Look-ups in named tables: a row name and a column name give one cell, copied from the table.

Limaf:
,Lok,Dedug,Bofufe
Gupinu,-3.6,-4.0,5.3
Zanavi,-1.1,-7.3,-2.6
Faru,-1.4,-6.4,-1.8
Zazas,-0.4,-4.7,0.2
Nafu,-2.4,-0.7,-2.3
Momu,-4.1,2.9,-6.2
Kapufad,-3.9,-2.9,-1.3
Riv,-2.2,-4.9,-1.0
Nef,-3.5,-3.9,-7.3
Zegu,-3.5,-1.8,-1.2
Sim,-3.1,1.2,-2.9
Kidite,-2.9,-5.3,-6.2

Lok of Nafu is -2.4
Lok of Zegu is -3.5
Bofufe of Kapufad is -1.3
Bofufe of Sim is -2.9
Dedug of Sim is 1.2
Lok of Momu is -4.1
Bofufe of Kidite is -6.2
Lok of Zanavi is -1.1
Lok of Gupinu is -3.6
Bofufe of Gupinu is 5.3
Bofufe of Nafu is -2.3
Lok of Kapufad is -3.9
Dedug of Zegu is -1.8
Dedug of Kidite is -5.3
Bofufe of Zazas is 0.2

Siz:
	Zenut	Zef	Fizupa
Fet	23	-9	-26
Bap	10	31	-53
Dabod	-43	62	-81

Zef of Bap = 31
Zenut of Dabod = -43
Fizupa of Fet = -26
Fizupa of Bap = -53
Zenut of Fet = 23
Zef of Fet = -9
Zef of Dabod = 62
Fizupa of Dabod = -81
Zenut of Bap = 10

Lav
|  | Timamin | Koneg | Daroren | Fofigit | Tatu | Vomozef |
|---|---|---|---|---|---|---|
| Kem | -0.153 | 0.429 | 0.217 | -0.049 | -0.119 | 0.528 |
| Kimaso | 0.018 | 0.405 | -0.079 | 0.136 | -0.220 | 0.016 |
| Rel | -0.438 | 0.037 | -0.030 | 0.324 | 0.034 | -0.174 |
| Sef | -0.195 | 0.367 | 0.039 | 0.117 | 0.022 | 0.189 |
| Dizir | 0.174 | 0.260 | 0.135 | -0.001 | 0.232 | 0.233 |
| Kud | 0.431 | -0.348 | 0.126 | 0.293 | -0.393 | -0.259 |
| Derovan | 0.492 | -0.302 | 0.093 | 0.281 | 0.165 | -0.243 |
| Lafudod | 0.430 | 0.116 | -0.112 | 0.269 | -0.564 | -0.264 |
| Kudib | -0.099 | 0.035 | -0.160 | 0.368 | -0.005 | -0.308 |
| Vevip | 0.216 | -0.057 | -0.083 | 0.388 | 0.111 | -0.312 |
| Limus | 0.285 | 0.078 | 0.358 | -0.042 | -0.227 | 0.458 |

Sef, Daroren => 0.039
Kimaso, Tatu => -0.220
Limus, Daroren => 0.358
Derovan, Tatu => 0.165
Kimaso, Koneg => 0.405
Kem, Timamin => -0.153
Derovan, Koneg => -0.302
Rel, Koneg => 0.037
Vevip, Koneg => -0.057
Kudib, Timamin => -0.099
Lafudod, Daroren => -0.112
Dizir, Fofigit => -0.001
Kimaso, Vomozef => 0.016
Vevip, Timamin => 0.216
Rel, Tatu => 0.034
Kud, Daroren => 0.126
Kud, Fofigit => 0.293
Which row has the largest Fofigit? Vevip

Zotome =
|  | Virek | Fus | Nulo | Piba | Pori | Sogon |
|---|---|---|---|---|---|---|
| Nobeg | 165 | 78 | 74 | 218 | 128 | 232 |
| Goz | 175 | 171 | 171 | 177 | 173 | 177 |
| Pupe | 169 | 164 | 165 | 172 | 167 | 172 |
| Vitebag | 115 | 220 | 224 | 50 | 159 | 35 |
| Kipu | 175 | 171 | 171 | 178 | 174 | 177 |
| Selu | 175 | 171 | 172 | 176 | 173 | 176 |
| Vobetum | 163 | 85 | 81 | 212 | 130 | 223 |
| Ref | 171 | 167 | 167 | 174 | 169 | 174 |
| Punup | 175 | 171 | 171 | 177 | 173 | 177 |
| Milemif | 163 | 163 | 161 | 165 | 161 | 165 |
| Baru | 175 | 172 | 172 | 177 | 174 | 177 |

Virek of Milemif is 163
Sogon of Milemif is 165
Fus of Kipu is 171
Virek of Baru is 175
Virek of Vobetum is 163
Nulo of Nobeg is 74
Sogon of Punup is 177
Fus of Baru is 172
Piba of Kipu is 178
Fus of Pupe is 164
Nulo of Pupe is 165
Nulo of Ref is 167
Nulo of Selu is 172
Pori of Baru is 174
Nulo of Goz is 171
Virek of Selu is 175
Sogon of Ref is 174
Virek of Pupe is 169
Fus of Goz is 171

Ninu.csv
,Tilaka,Lod,Duvegik,Vala,Kon,Rofan,Zeku
Puros,106,135,138,87,159,137,122
Suk,170,118,151,110,152,173,109
Letolut,76,161,128,136,134,146,111
Zutolus,129,183,100,113,65,200,147
Bemike,144,165,144,127,120,143,173
Vora,159,151,111,102,141,132,128
Vev,169,157,130,132,136,107,135
Zufun,157,170,154,104,139,173,89
Vis,134,142,112,167,130,108,177
Supef,162,165,135,94,144,59,165

Kon of Supef is 144
Tilaka of Zufun is 157
Vala of Zufun is 104
Kon of Vev is 136
Rofan of Zutolus is 200
Tilaka of Suk is 170
Duvegik of Suk is 151
Lod of Zutolus is 183
Which row has the largest Zeku? Vis

Table Zulifi
       Fam  Vukiz  Res  Mip  Vir  Pigefo  Zod
Finez  207    894  551  134  491     232  367
Zik    194    875  577  153  530     228  408
Meza    93    635  417  267  135     143  525
Koga   183    845  590  177  578     226  445
Lozop  122    639  429  302  143     151  574
Nit    210    793  465  173  453     235  377
Ninim  223    900  517  118  459     239  328

Koga, Vukiz: 845
Finez, Vir: 491
Zik, Res: 577
Ninim, Mip: 118
Koga, Mip: 177
Meza, Vir: 135
Koga, Zod: 445
Ninim, Res: 517
Nit, Pigefo: 235
Meza, Fam: 93
Zik, Mip: 153
Meza, Pigefo: 143
Meza, Vukiz: 635
Zik, Vukiz: 875

Table Lusu
|  | Rus | Todufa | Saken | Davazov | Dep | Bomedus | Rul | Zovu | Boses |
|---|---|---|---|---|---|---|---|---|---|
| Buv | 0.1 | 0.3 | 0.5 | -0.2 | 0.3 | -0.3 | -0.3 | 0.6 | -0.8 |
| Pemupu | -0.3 | -0.3 | 0.0 | 0.0 | -0.1 | 0.2 | 0.2 | 0.0 | 0.0 |
| Legano | -0.1 | -0.4 | -0.4 | -0.1 | -0.2 | -0.1 | -0.2 | -0.2 | -0.2 |
| Bok | 0.0 | 0.2 | 0.1 | -0.2 | 0.1 | -0.2 | -0.2 | 0.2 | -0.5 |
| Kad | 0.2 | 0.3 | 0.6 | -0.4 | 0.3 | -0.3 | -0.2 | 0.7 | -0.5 |
| Zop | 0.0 | 0.0 | 0.1 | -0.3 | 0.3 | -0.3 | -0.2 | 0.4 | -0.4 |
| Pom | 0.0 | -0.1 | 0.0 | -0.3 | 0.5 | -0.4 | -0.1 | 0.2 | -0.4 |
| Gopoz | 0.0 | -0.3 | -0.2 | -0.1 | -0.6 | -0.1 | -0.3 | -0.2 | 0.0 |
| Genud | 0.1 | 0.0 | 0.0 | -0.4 | 0.1 | -0.4 | -0.2 | 0.4 | -0.4 |
| Paf | -0.2 | -0.3 | -0.2 | -0.1 | -0.2 | -0.2 | 0.0 | -0.2 | 0.1 |

Rul of Zop = -0.2
Dep of Pemupu = -0.1
Bomedus of Genud = -0.4
Todufa of Zop = 0.0
Rus of Buv = 0.1
Saken of Paf = -0.2
Todufa of Buv = 0.3
Boses of Gopoz = 0.0
Todufa of Kad = 0.3
Which row has the largest Rul? Pemupu

